Rotation paths and how fast each direction turns (degrees each step)
Each turn is a multiple of 5 degrees from 10 to 175, or 0.
Each row of a path follows its step; steps can be skipped.

step 0:  -4  27  24  -5   3  -1   4  16 -23  24 -13  -4 -12   3  -3   5  14 -34  27 -33  17  -7 -32  12  13  -9   8  -9   3   6  -9  -2  26 -16  17 -11  20  -8  11 -13 -35
step 1:   9   0  -3 -26  -5 -24 -14  15   4   2  28  -7  29  -1  18  -4   2  20 -13  35   3  24 -18  20 -30   2  18 -11 -15 -14  30  13  12 -23  -9 -19   1  -5  23  -3  10
step 3:  22  -2 -14  -5  -5  -3 -15 -15 -28   1  10  41 -13 -13  37  14 -12  -6 -11 -16  21  -6 -27  -1  14  10  12 -16  -8 -33   7 -21 -15 -15  16 -15   3   1  21   6  -2
step 4:   6   4  14 -13  22 -11 -11 -12  27   4  -9   1  21   1  11  -6 -16  27 -23   1  15  16   5  12 -12 -17 -31  -4  16  30   8  13   5 -10  22   1  38  10  -5 -33 -20
step 7:  25  14 -28  12   2  23 -13   4 -15  -5  10 -22  22 -36  12  -3  42  26   3   1  -8   6 -28  23   3 -31   1  -9 -10   5  -6  14  12  -6  15   1   8  -3  -7 -21  -4
step 8:   2 -10  13 -15 -18 -15  12  -1  10 -20  -6  -4 -12 -16  20  35 -22 -36  -2   6  16  -3 -27   8  -7  12  18   6   9   6  -1   4   2  -2  24 -46  -1  -6  22   3 -31
step 9:  27  -2 -14  -5  -3 -20 -22 -12  11   4   6  10   1  22   5   8 -15  47 -18   3   7  15 -17  24 -13   1  -2 -15   5  -6   1 -34  11  -5  22   3  -2  30  -8 -19  37
step 10:  16  23 -10  -3   4  -5  -2 -34 -12 -12  -1   7 -12  -8 -19  -6  17 -13   8 -21  18 -14  -5   8  20  19 -31   5   1  -1 -15  18   2   7  -1 -16  30 -12   8 -44 -32
step 12:  13  15  -3  -2   0   7 -33  26  32  10   3 -15  10  -7 -18  -4   0  22  23 -21  -9  11 -21   5 -14  -7 -24   2  16  10 -15  28  29  24  23 -11   5  24  21  -2 -14
step 13:   8  13 -25 -23 -31  -4  20 -25  -5  -3  15  -3 -15  -7  16  20  52  -1   7   5   7   4  -5  -5   4   9  32 -13   7 -26   5   4 -14 -10  29 -22 -10  -3   9  -2 -11
step 14:   8 -12  13  -5   9  16  -8  -8  20 -19   8   8  14  19  13  19 -18  -4   3  22  -2 -20 -36  31   7 -25 -17  11  16  11  25 -15  16   7  31  -6  30  -6  -3 -14  17
 0  0 -3  6 -6  8  0  1 -8  6  0  8 12  0  6  3  0  8  6  6  4  0  4  5 -7  4 -4  6 -3 -6 -4 -4 -1  6 -3 -7 -1 -4  4  0  4 -> 175
  2  11  -5  -6   0   3  -8  -7 -10  11   0  -4   3   2  -1  -2  -3   1   5  -5  -1   0   5  -8   2   3   5  -3   2  -5  -3   1   1  -9   7   1   9   2  -4   2   2 -> 115
 -2   8  -1 -10  -1   1   5  -4  -9  -8 -10   5  -1   0   2   3   6  -3   1   1   3  -9   1  -6  -3  -7   6   5   1   5  -9   2   1   2  -2   1 -10   2   2  -4  -3 -> 135
  7  -9  -3  -3  -4  -1   3   4  -7   4  -3   0   1   0  -4   5   9  -6   1  -3   1  -4 -10  -4   3  12  -5  -3  -5  -1  -5   3  -3   0  -7  -1   5   5   0   7 -10 -> 145
 -6   7  -1   8  -3  -8 -11   0   5   3   7   1   6   0   1   0   5  -5   4   7   3  -8   1  -3   1   1  -1 -13  -4   8  -1   1   4   1   1   3  -7  -2  -1   3  -4 -> 65
